Each named move below is a turn or a mirror, shown by a few rows before and after it. Which moves, in which order, take the first row of each later pair to the second? The first pair is answered.
q73:
16, -1, -6, 6, 19, 17, -2, 15, 1, -1, -23 -> 12, -13, -3, -1, 2, 15, -3, 13, 4, -1, -29
-3, -3, 0, 0, 5, 15, -2, 10, 5, -3, -14 -> -5, 0, 0, 1, 6, 15, -3, 10, 5, -4, -14
1, 5, -5, 4, 7, -3, -7, -2, -15, 4, 10 -> -3, -8, -1, -4, -13, -7, -9, -5, -12, 5, 0
q208:
2, -7, -10, 2, -15, -7, -7, -17, -12, 15, -4 -> 9, -3, -8, 9, 6, -5, 6, -15, -2, -12, -22
-4, 14, 2, -3, -9, 2, -11, -1, -8, 9, 28 -> 3, 21, -3, 11, 13, -10, -2, -6, -12, -16, 12
1, 1, 4, 2, -3, 15, -4, 3, 7, 8, 11 -> 4, 3, -4, 10, 0, -4, -10, -5, -8, 6, 11
4, 3, -1, 9, 7, -25, 4, -18, -13, -8, 11 -> 3, 1, 11, -1, 15, 6, 20, -5, 18, -20, 2
q234:
8, -5, -4, 15, 16, 5, -4, 2, -5, 1, 0 -> 7, -14, -2, 10, 6, 6, -2, 3, -1, -3, -15
5, -16, 0, 5, -14, -24, 7, -14, -2, -21, -39 -> -1, -11, 7, 3, -19, -41, 0, -30, -7, -11, -5
0, -3, -3, -4, -3, 2, -1, 4, 1, 0, -3 -> -1, -2, -1, -5, -5, 0, -1, 1, 1, 2, 0
Now pairs of rows:
Between the rows of a pair lie 2 to 3 moves.
-1, 8, -4, 11, 24, 10, 4, 9, -2, 2, -21 -> -9, -10, 10, 2, -8, -22, 0, -12, -2, -3, -18	q73 then q234 then q208
-2, -3, 3, -7, -8, 6, 3, 0, 7, 1, 0 -> -2, -1, 0, -4, -10, -1, -1, -2, 0, 7, 4	q73 then q208 then q73
0, -11, -19, 5, 3, -11, -7, 0, -9, -15, -40 -> -9, -7, -19, -9, -15, 8, -23, 7, -15, 30, -1	q73 then q208 then q208
3, 20, 4, -1, 22, 28, 14, 13, 9, 13, 23 -> 7, 15, -17, 6, 13, 21, -2, 20, -16, 29, 1	q208 then q234 then q208
-8, -3, 4, 6, -7, -19, -6, -12, 2, 2, -2 -> -8, 0, 11, 4, 2, -14, 2, -13, 14, -8, 0	q208 then q234
3, 5, 3, 0, 18, 13, 6, -1, 25, -9, 17 -> -4, -14, 1, -6, -20, -13, -12, -14, 5, 7, 16	q73 then q208
9, 4, -17, 4, 2, 10, -4, -2, -11, 4, 2 -> 6, -6, -11, 0, -14, -2, -1, -10, -8, -5, -8	q73 then q208 then q234
1, -2, 5, -9, 6, -9, -2, -5, 10, 3, 23 -> 8, -2, -6, -4, 18, 10, 3, 12, 12, -6, -8	q234 then q234
2, -6, 8, -9, -10, -2, 10, -1, 16, -20, -5 -> 2, 10, 1, -8, 4, 17, 4, 9, 10, 5, 21	q73 then q208 then q234
2, -10, 5, -7, -7, -6, 0, -15, 10, -9, 9 -> 7, -4, -2, -1, 10, 7, 5, -3, 12, -17, -8	q73 then q234 then q234
26, -5, 7, -6, 19, 8, 14, 12, -5, -9, -15 -> 18, -19, 12, -20, -13, 7, 3, 11, -8, 16, -5	q73 then q208
-3, -14, 5, -7, -27, -5, -2, 0, 9, 2, -3 -> 8, 8, -9, 9, 14, 14, 5, 16, 7, -9, -11	q73 then q234
-9, 5, -16, -2, -4, -10, -4, 3, -18, 16, 17 -> -8, -3, -4, -12, 2, 18, 17, 15, 16, -9, -6	q73 then q208 then q208
0, 17, 2, 10, 15, -18, -3, -14, -12, -11, 20 -> -11, -10, 11, -13, -28, -10, -7, -13, 1, 4, 12	q208 then q73 then q208
-6, 5, 16, 1, 15, 13, 9, 0, 11, 13, 24 -> -3, 8, 8, 4, 22, 20, 6, 8, 6, 16, 16	q73 then q234 then q234
3, 6, -7, -3, 12, 15, 2, 7, -7, 5, -3 -> 1, -8, -4, -9, -9, 5, -3, 0, -10, 6, -12	q208 then q208 then q73
0, -8, -2, 5, -3, -16, 0, -3, 1, -21, -13 -> -7, -5, 11, -9, -7, 11, 4, 5, 20, -6, 10	q73 then q208 then q234
2, 6, -5, 5, 17, 18, 9, 13, 9, -13, -17 -> -4, 1, -7, -6, -6, 25, -5, 17, 1, 20, 2	q208 then q73 then q234
-3, 16, 1, 9, 14, 6, 3, -1, -7, -4, 19 -> -6, 4, -4, -3, -5, 23, -3, 12, -3, 12, 7	q234 then q208
-7, -8, -2, 4, -7, -5, -11, 4, -5, -13, -16 -> -11, -8, 2, -2, -8, 12, -9, 12, 5, -6, -12	q73 then q234 then q208
-5, -8, 2, -1, -20, -1, -12, -1, -6, 12, -8 -> -2, -3, 5, 8, -9, -18, -6, -10, -10, -5, -11	q208 then q234
0, -7, 1, 7, -14, -26, 0, -13, -8, -18, -12 -> -9, -14, 9, -14, -32, 1, -2, -3, 7, 4, 0	q208 then q208
-5, -11, -8, -4, -27, 0, -17, 3, -13, 27, 4 -> 6, 6, -19, 8, 9, 19, -10, 20, -15, 17, -9	q73 then q234
-9, 6, 6, -12, 3, 42, -4, 16, 14, 11, 8 -> -11, -4, -7, -2, -20, -6, -29, -5, -26, 23, 13	q208 then q73
-6, -11, 9, -3, -10, -7, 6, -1, 8, -27, -2 -> -7, -14, 4, -1, -18, -18, -4, -5, -5, -14, 7	q208 then q208
-1, -7, 10, -4, -12, -6, 5, -6, 15, -10, 2 -> 3, 11, 2, 7, 10, -8, 2, -7, 3, -2, 19	q208 then q73
-4, 9, -2, 2, 12, 6, -5, 5, -6, 16, 29 -> -2, -12, -5, -7, -4, 22, 1, 19, 8, 1, -20	q234 then q234
12, 12, 29, -5, -4, 14, -1, -9, 4, 24, 28 -> 19, 10, 16, -2, 11, 36, 6, 11, 9, 10, -15	q234 then q234
-9, -15, -6, -14, -29, 9, -13, 5, 0, 28, 4 -> 2, 6, -27, 7, 8, 12, -14, 16, -19, 26, -3	q73 then q234 then q208
-8, 7, 11, -2, 5, -15, -7, -12, -6, 8, 24 -> 2, 2, -4, 1, 20, 12, 2, 13, 0, -6, -24	q234 then q234
6, 14, -11, 11, 18, -9, -7, -4, -18, 9, 16 -> 5, 1, -10, -3, 11, 27, 0, 17, 2, 11, -12	q234 then q208
-8, -19, -10, -5, -25, 1, 3, -1, -6, 1, -26 -> -5, -18, -10, -2, -18, 0, 8, -1, -3, -8, -32	q208 then q208
2, -5, 4, 2, 8, -6, 13, -5, 8, -19, -16 -> 0, 8, 7, 1, 17, 2, 12, -4, 8, -6, 18	q234 then q208 then q73
10, 12, 7, 1, 24, -2, 13, -8, 13, -17, 17 -> 5, -13, 8, -5, -13, -26, 4, -21, 4, -15, -2	q73 then q208 then q208
-6, 12, 0, 12, 21, -32, 18, -14, -4, -11, 27 -> -6, 9, 10, 2, 24, -5, 32, -3, 22, -22, 16	q73 then q234 then q208
